Named moves come first, each a turn or a mirror and shown by rows before and after it. Which of them, in which order, take the first row of each pair that follows to the second? Write the first one first, as in the answered first pair.
F (before |-> after):
[ 0.14  0.76  1.15  0.96  0.14  0.42 -0.40 -0.56  0.13  0.15  0.14 -0.55
  0.41  0.20  0.12 -0.41 -0.22  1.59  0.08  0.22 -0.96  0.70  1.27 -0.79
  1.37  0.03] |-> [-0.33  0.88  0.87  1.26  0.12  0.83 -0.01 -0.33  0.61  0.19  0.00 -0.32
 -0.06  0.79  0.08 -0.90 -0.04  1.54 -0.08  0.20 -1.40  0.72  1.03 -0.76
  0.62 -0.15]
[ 0.50  0.31  0.85 -0.06  0.19  0.82  1.15 -0.14  1.16 -0.83 -0.49  0.08
  1.02  0.53  0.39  0.04  0.01  0.34  0.42 -1.20 -0.30 -0.91 -1.04 -0.53
 -0.69 -1.04] |-> [ 0.41  0.34  0.91 -0.26  0.04  0.90  0.61 -0.29  0.77 -0.35 -0.43 -0.21
  1.34  0.14  0.08  0.17 -0.35 -0.22  0.91 -0.90  0.58 -0.69 -0.96 -0.40
 -0.06 -1.10]
[ 0.43 -0.82  0.21  0.30 -1.97 -0.44  0.14 -0.21  0.86 -0.35  0.31  0.47
  0.88  0.97 -0.40 -0.81 -0.27  1.22 -0.69 -0.31 -1.83  1.21  0.84 -1.06
 -0.55 -0.40] |-> [ 0.54 -0.79  0.69  0.44 -2.25 -0.22 -0.04 -0.68  0.46 -0.22  0.45  0.88
  1.54  0.47 -1.02 -0.73 -0.52  1.21 -0.62  0.11 -1.56  1.28  1.04 -1.25
  0.37 -0.16]
[ 1.60  1.52 -0.75  0.10 -2.55 -1.35  1.40 -1.43 -0.11 -0.71  2.00 -1.38
  1.07  3.30 -2.00 -0.65 -1.86  0.02 -3.11  0.05 -3.51  0.79  0.92 -2.07
 -2.29 -3.17] |-> [ 2.11  1.09  0.26 -0.55 -3.25 -1.03 -0.05 -2.59 -1.30  0.13  2.40 -0.92
  3.13  1.94 -3.29  0.38 -2.89  0.09 -1.61  0.40 -1.81  1.37  1.24 -1.84
 -0.83 -2.90]
Y (before |-> after):
[-0.81 -1.97  0.01 -0.58 -1.45  0.46 -0.27  1.22 -0.49 -0.20  2.37  0.26
  1.41 -0.39  0.50 -1.02  1.60 -2.65  1.36 -1.30  0.37  1.71 -0.50  0.12
 -0.14  0.51] |-> [-0.19 -1.81 -0.56  0.21 -0.93 -0.80 -0.61  0.28 -1.04  0.61  1.01  0.26
  0.84 -1.29  0.02  1.05  1.76 -2.18  1.50 -0.28  1.44  0.61 -0.16  0.33
  0.95  2.46]
[ 1.06  0.40 -0.56  0.50  1.36 -0.65 -0.26  0.69  1.34 -0.38 -0.43 -1.20
 -1.02  0.36  0.21  0.24  0.81  0.05 -0.98  0.86  0.12 -0.56 -0.59  1.47
 -0.86  0.02] |-> [ 0.93  0.33 -0.76  0.58  1.25 -0.56 -0.05  0.67  1.44 -0.30 -0.06 -1.36
 -1.24  0.65  0.34 -0.14  0.71 -0.22 -0.80  0.50 -0.27 -0.53 -1.15  1.36
 -0.82 -0.37]
[ 1.15  0.56  0.55 -1.01 -0.35  0.59 -0.13  0.19 -0.23 -0.13  0.51 -0.69
  1.02  0.26  0.29 -0.08  0.34 -0.70  0.09 -0.89  0.44 -0.06 -1.40  0.11
 -0.28 -0.45] |-> [ 1.12  0.31  0.01 -0.68  0.21  0.09 -0.16 -0.62 -0.77  0.06 -0.37 -0.88
  0.77 -0.11  0.14  1.00  0.44 -0.06  0.48 -0.57  0.99 -0.56 -1.81  0.60
  0.63  0.66]
A (before |-> after):
[-1.40 -1.07 -0.01  1.18  0.45 -0.07 -0.80 -0.25  1.17  0.50 -0.29  1.52
  0.01  1.32 -0.80 -0.42 -0.37  0.61 -1.15  0.12 -2.15  1.23  1.68 -0.48
 -1.39 -0.39] |-> [-0.03 -0.32 -0.15  1.23  0.62 -0.38 -0.54 -0.70  1.52  0.12 -1.12  0.85
 -0.12  1.50 -0.90  0.55 -0.13  1.44 -1.37 -0.03 -1.87  0.47  0.74 -0.07
 -2.04 -0.13]
[ 0.16 -0.64 -0.15  0.17  1.53 -0.54 -0.35  0.94  0.09  0.47 -0.75  0.41
 -0.93 -0.46  0.21  0.82  0.23 -0.54  0.90  0.86  1.43  0.19 -0.21  0.79
  1.18  1.22] |-> [ 0.76 -0.35 -0.23  0.39  1.32 -0.63 -0.12  0.86  0.12  0.30 -0.74  0.53
 -0.91 -0.53  0.14  0.90 -0.01 -0.60  0.81  0.94  1.36  0.41 -0.34  0.86
  1.45  0.74]
[ 0.63 -0.62  0.86  0.32 -0.13  1.13  0.38 -1.60  0.64  0.77  0.00  0.29
 -0.82 -2.67 -1.34  1.85 -1.81  0.16 -0.74  0.01 -0.40 -0.66  0.46  0.17
 -0.01 -0.91] |-> [ 1.02 -0.42  1.13  0.12  0.20  1.10  0.17 -1.68  1.04  1.11 -0.53 -1.02
 -0.44 -2.60 -0.69  1.66 -1.03  0.41 -0.67 -0.39 -0.42 -1.60 -0.50  0.27
 -0.86  0.00]
[-1.43  0.63  0.53 -0.33  1.29 -0.20 -0.15  3.36 -0.34  0.57 -0.30  0.04
 -1.97  0.85  1.37 -2.10  1.32 -1.97  0.26 -0.97  0.41  0.26 -1.35  0.64
 -0.17  1.14] |-> [-1.58  0.10  0.79  0.20  1.21 -0.19 -0.14  3.56 -0.79  0.25  0.49  2.07
 -1.65  0.93 -0.47 -2.07 -0.42 -1.39  0.35  0.29  0.57  2.04  0.66  0.10
  1.07 -0.64]
Then:
Each pair is 2 to 3 moves apart.
[ 0.43  0.60  0.00 -0.43 -0.75  0.97  1.22 -0.28  0.97 -0.89  0.11  0.01
  1.84  1.52 -0.25 -0.99 -0.29  0.44 -1.37 -0.41 -2.87 -0.30  0.18 -0.93
 -2.50 -1.69] |-> [ 0.77  1.49  0.48 -0.54 -1.04  1.26  1.04 -1.05  0.39 -0.70 -0.30 -0.92
  2.31  0.76 -0.23 -0.60 -0.03  0.22 -1.02 -0.94 -2.36 -1.12 -0.89 -0.44
 -2.21 -1.15] => F A F
[-0.96 -0.34 -0.98  0.89  0.82 -0.66  1.09  0.88  1.01 -0.27 -0.09  0.82
 -2.02  1.46  0.23 -0.98  0.10 -0.10 -1.55  0.94 -2.02  1.41  1.85 -0.41
 -1.73 -1.64] |-> [-1.00 -0.64 -0.25  0.15  0.01 -0.22  0.83  1.35  0.75 -0.60  0.62  0.78
 -1.20  1.15  0.43 -1.64 -0.13 -0.12 -1.09  0.44 -2.00  2.01  1.91 -0.75
 -1.44 -2.11] => F Y F
[-1.02  0.24  0.50 -0.60  0.02 -0.17  0.35  0.43  0.52 -0.35  0.06  0.22
 -0.75  0.83  0.94 -1.60  0.50 -0.58 -0.18 -0.29 -0.52  0.01 -0.04 -0.33
 -1.06  0.29] |-> [-0.80 -0.08  0.63 -0.61 -0.43  0.59 -0.10  0.40 -0.07  0.13  0.75  0.67
  0.45  0.13 -0.59 -0.80 -1.10 -0.78  0.49  0.61  0.32  0.96  1.06 -0.43
  0.58 -0.28] => A F
[ 2.19  1.41  0.91 -1.45  0.03  3.03 -1.17  0.65 -0.70  1.44  0.85 -0.62
  2.15 -0.46  0.84  0.67  0.86 -1.92  0.96 -1.71  2.14 -0.18 -2.84  0.37
 -0.58 -0.93] |-> [ 0.73  0.51  1.33 -1.46 -0.25  3.29 -1.31  1.52 -0.75  1.59  2.02  1.07
  2.28 -0.89 -0.07  0.14  0.12 -2.05  1.50 -0.64  2.54  1.81 -1.20 -0.62
  0.60 -1.82] => A A
[ 1.87  0.47 -0.86  1.32  0.21 -0.41  0.33 -1.97  0.37 -0.24 -0.78  0.01
  1.20  0.38 -1.88  3.32 -1.06  0.98 -0.75  0.87 -0.75 -0.16  0.65  0.89
  0.35 -0.43] |-> [ 0.77  0.91 -0.80  1.34  0.39 -0.09  1.12 -0.65  1.57 -1.28 -0.27 -0.19
  0.63  2.05 -0.38  1.26 -0.15  1.26 -1.72  0.06 -2.07  0.22  0.10  0.47
 -1.73 -1.95] => F Y
[ 1.14 -0.76 -0.98  0.02  0.55 -0.37 -1.45 -0.94 -1.01 -0.02  0.07  1.13
  0.01 -0.40 -1.81  2.54 -0.69 -0.90  0.31  1.32  1.98  1.50  1.21  0.07
  2.19  0.09] |-> [ 2.47 -0.16 -2.46  0.98  1.43 -1.28 -0.05 -0.57  0.50 -1.11 -1.24  0.03
 -1.42  1.14  0.22  2.23  1.15  0.06 -1.91  0.20 -0.09 -0.04 -0.62  0.51
 -1.06  0.41] => A F
[-0.39  0.46 -0.48 -0.06  1.14 -1.70 -0.72 -0.67 -0.22  1.51 -0.86  0.07
 -1.79 -1.12  0.77  1.52  1.37 -0.23  0.78  0.68  1.58 -1.94 -2.63 -1.42
  0.78  1.07] |-> [-0.03  0.12 -0.65  0.66  1.21 -1.22 -0.42 -0.79 -0.48  1.18 -0.44  2.31
 -1.48 -1.12 -1.11  2.32 -0.28  0.05  0.74  2.03  1.54  0.57 -0.50 -1.72
  1.71 -1.08] => A A A
